Each path below is one point turned by a fixed rotation once a step. After each direction that follows a path, write how fast that rotation turns it, in degrees a step (0 if it stays still).
Each turn is a multiple of 5 degrees from 10 to 175, or 0.
Each row of a path follows its step; steps can be skipped.
path 1
step 0: [-18  -3  -2  11 -23  -7   6   6  -2   2   7   0 -13   8  -2  -2  -1  -5
  -2   2   3  -1   1 -32  -1 -29  20  -5   0   5 -16   4   8   4 -11  -5
  10  10  13  -2   7  -2   1   5  -2   5   7 -10  13   3   9  -6 -13   9
   1   3   7  16]
step 1: [  1   9  -6  -3 -12   7  -1   3  19  -2   6   6 -17 -12  -2   9 -15  -6
 -27  11  15   8  16  19  22  11   7  -7  11  -2   0  -1   2   3   1  -4
   7  -1 -11   0   7  17 -18   7   6  -9  -6  -5  -2 -14   3   0  -3   8
  -8   3  -5 -12]
step 3: [-15  -4  17  -1 -18  -7   7   6  -1  17  12   4 -14 -10 -10  -9   7   7
  16 -21   8  -9   5  -4 -14  -4   5   5  15   0  -7   1  -1  -1  -1   4
  15   2   3 -12  -8   4 -13 -30   9  -3   5 -13   8   3  18  -6  -9   2
  -6   1  -6  -3]
step 7: [-11  21  -7  13  -8  -1   3  -4   0 -11   3   9  -7 -20  -4  22 -14 -23
   2   6   1 -11  12  -3   9   7  23   0 -10  -1   5   6   3  -2  -1  -5
  13  -4  14  -5  -3   2   7   2   2 -11   6 -12  -4 -26  -4  -2  -9  -7
  -9  -2  -8  -3]
step 14: [-19   1 -15   1   2 -13  -6  -9   0   2 -11   7  -8 -10 -22  10  15 -24
  -4 -10   7   3  -5 -11  -4   6   4  -9   6   7  -4   3  13  -4   9 -13
 -16   1   8 -23   9  -3  -5  24   9  -1   0  10  -5  12  -4  -4  -2 -10
  -5  -1  -3  10]
step 17: [-25  -5 -13   3 -15  -7   4 -13  -9  25  15   6 -11  -2  -8  -7  -4   3
   2   0   4   8   3   7  -3   6  -3  -3  10   1 -11  -9  -1   9  -7 -14
  -4  -3   9  -4   7  23  -5  14  11  22 -10  22  -7  -6  -1 -11   5   6
 -11   0   1   1]
step 24: [ 22   5  -6  -7  -3   1  -3 -14   2  10   8  14 -12  -1  -4   7  -9   1
   4   6 -10  12   9   4  12  -3  -8  -3  10  24   3  10  -2  12  -7 -12
  12  -5 -19  -8   8  21   8  -1  22  -6   7  -6   6 -13  11  -1  -4  -7
  -8  14  -9   3]
Directions:
[ 4  4 -5  1 -3 -3  3  0 -1 -3  2  5 -2  3 -3  6 -1 -3 -2  4  4  5  4 -3
 -3 -5 -3 -4 -2  4 -2  0 -1 -1 -1  0 -1 -1  2  0 -3 -3  3 -1  1  4 -1  2
 -1 -3  1 -1  2 -1  2  1  1 -2] : 45
[ 0  1  2  0  3  1  2  0 -5 -1  2 -1 -1  0  2  0  5 -6  5  1  1  1 -2 -4
  5  0  2  4 -2  2  1  3 -3 -5 -1 -2  0 -2 -1  3 -4 -2  0 -4  4  1 -4 -1
  2  2  1 -4 -4  3 -2  4 -4 -2] : 90
[-1  2 -1 -3  1  0  4  1 -4  3  1  0 -2 -2  1 -2 -3 -1  2 -1  7  0  3  4
  2  3  1 -4  0 -4  0 -1 -1  3 -1  3  1 -1  3  2 -3 -1 -1 -5  1 -2  4  1
  0 -4 -3  2  3 -2 -9 -1  1 -1] : 175
[ 3 -1 -2  5  2  2  1  1 -1 -3 -2 -2  0  1  2 -5  3  2  1  4  1  0  1  2
 -5 -1  2  1 -3  1 -2  4 -4  8  1 -5 -2  0  0  3  5  4  3 -1  6  1  2  0
  1 -1 -1  2  1  4  0 -1  1 -2] : 160
[-4  5 -3 -1  1  6  0  4  3  2  0 -5 -2  4 -4  0  4 -1 -1 -1  5  1 -2  0
  0 -4  3  0  2 -2 -1 -4 -3  1 -3 -1 -2 -4 -2 -1  2 -1 -2  4 -3  3  0  4
 -1  5 -2  3 -2  0 -1  3  1  0] : 20
[ 1  3  5 -1  2 -1 -1 -1  2 -2 -6 -1 -4 -4 -5  2  4 -2 -4 -1  2  2  0  3
  3  2  2 -1 -1  2  1  8 -3  2  2  0  3  2  4 -1  0 -3 -4  1 -4  3  3 -1
  2  1  2 -1  3 -2  1 -1 -1 -2] : 60
